Small tables with named rows and columns. After each table, cells are looked up by row and column.

Table rab
         moz  guteg  puso  saparir  setep
mifola    72     71    78       73     89
gev      154     91   146      108     65
pezuso   160     64   181       82     80
difip    168    179   148      131    142
vitas     87    109   112      199    142
vav      178    130    70      178    196
kodi      73    187    51       73     86
levem    181    178   116      147     73
nadat    166    120   102       75     78
famufe    61    194   164       67    139
magaf     61    138   170      136     87
tamor     74     76   113       82    187
lukenap   56    147   116      128     61
zos       77     59    84       51    161

What is the puso of kodi in rab? 51
What is the saparir of kodi in rab? 73
What is the setep of pezuso in rab? 80
What is the saparir of famufe in rab? 67
What is the saparir of lukenap in rab? 128
What is the saparir of magaf in rab? 136
What is the saparir of levem in rab? 147
What is the guteg of gev in rab? 91

paf
|  | div | tuz | vodif | nonifib | lep |
|---|---|---|---|---|---|
| vupebod | -0.201 | 0.506 | -0.229 | -0.175 | -0.118 |
| kabediz | -0.056 | -0.058 | -0.403 | -0.524 | -0.157 |
| morofa | -0.280 | -0.284 | -0.334 | -0.491 | -0.181 |
| gokulik | -0.235 | 0.191 | -0.313 | -0.341 | -0.257 |
| vefen | -0.163 | -0.040 | -0.177 | -0.064 | -0.097 |
| niv | -0.107 | -0.151 | -0.270 | -0.320 | -0.097 |
| miv | -0.210 | -0.084 | -0.223 | -0.254 | -0.066 |
| lokezan | -0.074 | -0.158 | -0.025 | -0.034 | -0.190 |
| lusera | -0.391 | 0.444 | -0.140 | -0.086 | -0.080 |
| vonub | -0.200 | 0.006 | -0.257 | -0.477 | -0.343 |
| lup | -0.297 | -0.601 | -0.114 | -0.250 | -0.137 |
| sireno | -0.383 | -0.431 | -0.305 | -0.362 | -0.080 |
| vigunak | -0.388 | -0.043 | -0.143 | -0.312 | -0.255 |
| tef | -0.378 | -0.244 | -0.290 | -0.690 | -0.264 |

lokezan, lep: -0.190
vigunak, div: -0.388
kabediz, div: -0.056
tef, nonifib: -0.690
vupebod, tuz: 0.506
kabediz, nonifib: -0.524
miv, vodif: -0.223
vefen, div: -0.163
miv, div: -0.210
morofa, nonifib: -0.491
vonub, tuz: 0.006
gokulik, tuz: 0.191
lusera, nonifib: -0.086
sireno, div: -0.383
niv, lep: -0.097
gokulik, lep: -0.257

nogonef:
|  | vilo | bamisi | kori | bilapa | peti | falifaf | bebamuz | bavota |
|---|---|---|---|---|---|---|---|---|
| pas | 413 | 629 | 477 | 541 | 494 | 507 | 477 | 433 |
| vazuto | 665 | 634 | 684 | 587 | 492 | 622 | 495 | 546 |
| vamev | 119 | 630 | 413 | 531 | 568 | 567 | 510 | 370 |
| terun | 682 | 653 | 844 | 539 | 441 | 591 | 497 | 650 |
| kizabu | 451 | 626 | 536 | 536 | 396 | 420 | 590 | 442 |
| vem | 657 | 471 | 560 | 561 | 650 | 482 | 481 | 631 |
| por | 404 | 469 | 500 | 592 | 529 | 458 | 564 | 410 |
| kar | 556 | 529 | 548 | 477 | 611 | 541 | 530 | 605 |
| pok | 381 | 578 | 428 | 569 | 535 | 507 | 569 | 446 |
| peri | 648 | 562 | 490 | 550 | 568 | 558 | 497 | 580 |

bavota of por = 410
falifaf of kar = 541
falifaf of vem = 482
falifaf of terun = 591
bebamuz of peri = 497
bavota of pok = 446
vilo of por = 404
kori of vem = 560
bebamuz of kizabu = 590
bamisi of vem = 471
bilapa of kizabu = 536
peti of vazuto = 492
kori of pas = 477
falifaf of pas = 507
vilo of terun = 682
kori of pok = 428
falifaf of pok = 507
vilo of vamev = 119
peti of terun = 441
Which row has the largest bebamuz? kizabu

Table feguza
         baremim  kip  zit
sopuda        56   98  130
fodofed      164  156  191
dasot        211  209  182
tazomi       165  145  104
faz           51  184  247

tazomi, baremim -> 165
sopuda, baremim -> 56
dasot, kip -> 209
sopuda, zit -> 130
dasot, zit -> 182
fodofed, zit -> 191
faz, kip -> 184
tazomi, kip -> 145
fodofed, kip -> 156
faz, baremim -> 51

modapu
         dor   konen  miloma
tiv    0.252  -0.800  -0.739
bufor  0.350  -0.246   0.654
rimo   0.200  -0.717  -0.596
bup    0.068  -0.025   0.735
fino   0.262   0.169   0.099
bop    0.312   0.637  -0.240
bafan  0.224   0.226  -0.069

What is the konen of tiv in modapu? -0.800
What is the miloma of rimo in modapu? -0.596
What is the miloma of tiv in modapu? -0.739
What is the miloma of bafan in modapu? -0.069
What is the miloma of bup in modapu? 0.735
What is the dor of bop in modapu? 0.312
What is the dor of bup in modapu? 0.068
What is the dor of rimo in modapu? 0.200
What is the konen of bafan in modapu? 0.226
Which row has the largest miloma? bup

Table patovil
cols = pemadi, mir, ziver, zup, siz
ruf: [33.2, 39.4, 81.1, 56.9, 49.9]
fur: [37.2, 18.6, 70.4, 62.8, 88.7]
mam: [87.6, 66.2, 13.0, 69.0, 22.7]
lum: [64.5, 39.0, 51.8, 75.6, 57.5]

ruf, pemadi: 33.2
lum, ziver: 51.8
ruf, siz: 49.9
mam, zup: 69.0
ruf, mir: 39.4
fur, siz: 88.7
mam, siz: 22.7
ruf, zup: 56.9
mam, ziver: 13.0
fur, pemadi: 37.2
ruf, ziver: 81.1
fur, ziver: 70.4
mam, pemadi: 87.6
lum, zup: 75.6
fur, zup: 62.8
lum, mir: 39.0
fur, mir: 18.6
lum, pemadi: 64.5
Row with the largest siz: fur

likiv =
,felakek,ded
mev,758,172
sigetep,709,220
biz,533,312
zegesev,788,154

What is the ded of biz in likiv? 312
What is the felakek of biz in likiv? 533
What is the ded of mev in likiv? 172
What is the ded of sigetep in likiv? 220
What is the felakek of zegesev in likiv? 788
What is the felakek of mev in likiv? 758
What is the ded of zegesev in likiv? 154
What is the felakek of sigetep in likiv? 709
Row with the largest ded: biz

Table pame
          foli   nuza    sar  dadoti   doma    gef    guv  tagena
guvuki   -4.79  -3.24   2.77   -1.77  -3.02  -1.79  -3.83    3.03
nopimot   4.47   0.05  -2.41    4.79  -1.27  -1.17  -5.13    2.32
kedi      5.50  -2.22  -4.71    6.10   2.56  -1.11   0.05    2.12

What is the sar of guvuki in pame?
2.77
What is the nuza of guvuki in pame?
-3.24
What is the guv of nopimot in pame?
-5.13
What is the foli of guvuki in pame?
-4.79
What is the guv of kedi in pame?
0.05
What is the foli of kedi in pame?
5.50
What is the tagena of kedi in pame?
2.12
What is the gef of nopimot in pame?
-1.17
Row with the largest tagena: guvuki

govu =
	bavigo	sutapof
vipe	-7.19	1.59
let	3.45	-4.82
fumu	1.96	-1.15
fave	-3.31	8.53

fave, sutapof: 8.53
let, bavigo: 3.45
fave, bavigo: -3.31
vipe, bavigo: -7.19
fumu, bavigo: 1.96
vipe, sutapof: 1.59
fumu, sutapof: -1.15
let, sutapof: -4.82

vuzo.tsv
	buf	tilan	mogaku
peralo	0.29	0.36	0.04
bev	0.41	0.48	0.35
dunen	0.32	0.25	0.29
zalevik	0.54	0.18	0.75
tilefub	0.51	0.37	0.67

mogaku of zalevik is 0.75
buf of peralo is 0.29
buf of bev is 0.41
mogaku of bev is 0.35
tilan of peralo is 0.36
buf of zalevik is 0.54
mogaku of dunen is 0.29
tilan of zalevik is 0.18
buf of dunen is 0.32
mogaku of tilefub is 0.67
tilan of tilefub is 0.37
tilan of bev is 0.48
mogaku of peralo is 0.04
buf of tilefub is 0.51
tilan of dunen is 0.25

